[[2632 3989 8614 9254 5818 4232 5634 3431 1105]
 [3027 4253 8704 8497 5255 4000 5865 3275 1894]
 [2602 4009 8883 9312 5688 4116 5750 3275 1105]
 [2632 3989 8525 9254 5862 4301 5565 3489 1105]
 [2632 3989 8644 9254 5775 4208 5634 3411 1105]
 [2693 3989 8435 9195 5862 4324 5542 3528 1166]
 [2602 3989 8704 9312 5818 4208 5657 3392 1044]] -> 3392

[[144 141 164 128 137  77 109 121 125 159 150 134 120 142  93]
 [106 159 120 166 100 169 155 168 102 125 155 142  93 133 157]
 [184 126 168 120 146  97  75 114 100 178 167 145 136 125  80]
 [158 100 115  84 117 102 209 122 128 132 103 182 174 144  98]
 [143 132 122  85  63 129 191 179  83 129 182 181 111 194  93]] -> 194

[[133 180 169 167 153 114  94  86  56  61  41]
 [ 87 182 165 136 149 165 148 143 167 167 148]
 [159 167 182 191 169 156 164 165 147 139 109]
 [108 102 106 111 105 109 125 116 127 125 117]
 [100 100  90  98 109 112 102 113 128 125 143]
 [ 93 217 212 218 214 196 187 173 141 126 121]
 [166 186 170 130 117 128 123 103  92  91 115]
 [ 94 142 134 124 117 124 107  97  99  95 120]
 [ 87  55  57  78  79  91 104 125 122 121 107]
 [ 87 166 182 173 173 187 169 154 132 139 118]] -> 139

[[7207 3472 6395 6984 1796 7772 5047 4374 4633 4576 4054 2273 2039 1274
  7284 1903]
 [7587 3745 7307 1533 1747 7410 4516 7375 5324 4428 2163 6057 3177 1883
  5986 2507]
 [5251 5097 7256 6918 4424 6077 7543 2511 5236 6726 6629 6543 4844 7067
  2236 6603]
 [6724 5978 6753 2047 4846 1490 3937 2730 2447 1707 6698 5557 1501 6373
  3078 4110]
 [2765 1152 7631 6953 3318 1873 5771 5310 6373 7323 5850 2011 1959 6953
  3773 4879]
 [3814 7804 2787 4478 2207 5709 1552 5728 5019 3815 2235 3511 7433 3291
  2058 3304]
 [4099 1878 5277 3718 5211 3047 3608 7308 2959 6577 5908 1979 1624 6488
  3347 1622]
 [4801 6303 4038 3052 5785 2086 2819 4921 7552 1652 1898 6565 5738 3678
  4153 1478]
 [6867 6786 3513 6576 5248 3910 1784 5792 7526 6980 7472 5406 3268 1402
  2635 5178]] -> 2635

[[5313 7901 5615 5024 2453 4268 3234 5108 7517 5449 4148]
 [5999 3032 3203 3282 3170 3950 4753 2790 6699 8636 4537]
 [7224 4595 4383 4477 5117 3157 4458 4529 9227 4691 3203]
 [5646 4476 7692 5812 5305 6265 1923 5076 6726 3777 6622]
 [5149 4865 6071 4504 4089 7462 7029 6022 6522 3820 3497]
 [3783 4445 6991 7411 8125 5853 7742 7131 3618 4760 2255]] -> 4760
---
Q: [-11  16   9 -28  35  19 -22]
A: -28, 35
Q: [-36 -14  -6 -32 -28  -5   2]
A: -32, 2
Q: [ 31 -23  16 -31  29]
A: 16, 31
Q: [-13  -4  -9 -25 -35]
A: -9, -4
Q: [ -4   5  -2  -1 -40  11  -3]
A: -1, 11
Q: [ 27   7 -31 -36 -15]
A: -31, 27
Q: [-20 -15  10  33  25]
A: 10, 33
---
[[  7  13   1  -1 -33 -30]
 [  5  11  31  -5  23  -1]]	1

[[ -2 -14  -7 -24  -2 -19  -4]
 [-15 -21 -26 -15   8  34  23]
 [-23  -8 -18 -12  13 -13 -22]]	-26

[[-40  15 -30  13 -15]
 [-30  33 -28  32 -25]]	-30

[[-28 -18 -20  32  30  36  33]
 [-12  16   3   0  10  -6   7]
 [  0 -11   3 -29 -24 -23 -21]]	3

[[-16   5  -6 -11 -16 -32   2]
 [ 14  -7 -42 -16  15   7   4]
 [  3  11  11 -31 -19   8  12]]	-42

[[  2   3   4   1   7]
 [-32  -7   2  16 -13]]	4
---
(18, -35, -23, -14): -14
(9, -26, 25, -38): 9
(-34, -19, -2, -18): -18
(-31, 32, -7, -41): -7
(-11, 42, -20, 22): 22
(2, -3, 35, -2): 2
---
 -8    8   -3  -31   -3   23
 38   17   23   29   27  -31
 26  -15   -6  -20   29  -23
=> -23

 -9   20  -38   -2  -23
 -4  -11   18    2    8
 -5  -12   23   -1   16
=> 16

-27  -15    0   21  -12  -20
-27  -33   21  -13   39   38
  7    4   43  -28   31   27
=> 27

 13  -11   11  -29  -11  -21
-25  -39  -35   -2   -5   -5
 11  -21   -9    8    5   11
=> 11

 37  -11   -3  -33  -13    0    9
 -2   13   25   26   -6  -29   22
 -7   -9  -13  -26  -30  -17    0
=> 0

 20    8   -7   19  -30   16
-17   -5    1   -1    6  -32
 16  -15   -4   -7   -7   -9
=> -9
